A single turn carries every row of the set below to another of its rows. Some are shown first; where does it send the rows asked next?
J: [ 0.63  0.21  2.37  2.57 -1.76  1.36  0.80 -0.93 -1.83 -1.06  1.07 -0.67]
F: [-0.93 -1.78  0.94 -1.74 -0.62 -0.53  0.76  1.29 -1.68 -1.28 -1.15 -0.87]
W: [-1.85 -0.55 -0.05 -1.11 -1.17 -0.84  1.60  1.04 -1.43 -2.38 -0.59  0.00]
P: [ 0.96  0.90  1.07  0.46 -2.16  2.09 -0.36  0.24 -0.30  0.09 -1.27 -1.98]
B: [ 0.34 -0.06  1.89 -0.28 -0.86  1.63  1.28  1.00 -0.31  1.84  1.25 -1.11]
T: [-0.04 -0.05 -0.89  0.26 -0.99  0.56 -1.53 -0.07 -0.38 -2.07  0.08 -2.07]
Z: [-0.28 -0.43  2.09 -0.23 -1.13  0.97  0.36 -3.01  0.62 -1.07 -0.53 -1.16]
U: [-3.52 -0.25  1.06  0.26 -1.73 -0.04  0.50  0.03 -0.26  0.14  0.47  0.10]
K: [ 0.48  0.47  1.75 -0.79 -2.51  0.72  1.26 -0.70 -0.62 -3.58 -0.64 -0.67]
S: [ 1.07  0.49  2.00  1.38 -1.68  1.56  2.59 -1.93 -1.46 -0.85  0.13 -0.09]
R: [-2.11 -0.91  1.42 -1.88 -2.25  0.63 -0.40 -1.26  0.09 -1.62  0.19 -0.44]
V: [-0.76 -0.92 -0.03 -0.44  0.31  0.07  0.08  0.73 -0.58 -0.36  2.64 -1.14]
C: [-1.05 -1.42  0.34  1.01 -1.16  0.76  1.02  0.21 -3.12  0.76  0.05  0.18]
H: [ 2.20 -0.58  0.46 -0.35 -1.54 -0.43  2.33  0.38  1.29 -0.24  0.08 -0.89]
E: [ 0.99  0.09 -0.14  1.58 -2.02 -0.72  1.97  0.68  0.89 -0.76  1.95 -0.47]
X: [ 0.72 -0.17  2.88 -0.14 -1.13 -0.03  0.72  0.27 -0.31 -3.06 -0.14 -1.83]
N: [-1.23 -0.51  0.23  0.99 -0.47 -0.04  2.83 -0.20 -2.15  0.44  0.17  0.73]
M: [ 1.62 -1.23 -0.98 -1.08 -3.07  0.50  1.09  0.06 -0.02 -0.27 -0.61 -0.33]
D: [ 0.42 -0.56 -1.61  0.76 -3.46  0.18  0.71  0.45 -0.46 -0.78  1.20  0.12]
A: [-1.64  0.23  1.93  1.80 -0.60  0.28  1.15 -1.66  0.35  0.74 -0.32 -0.71]

Z -> A
C -> F
Now these:
W -> K
P -> B
E -> D

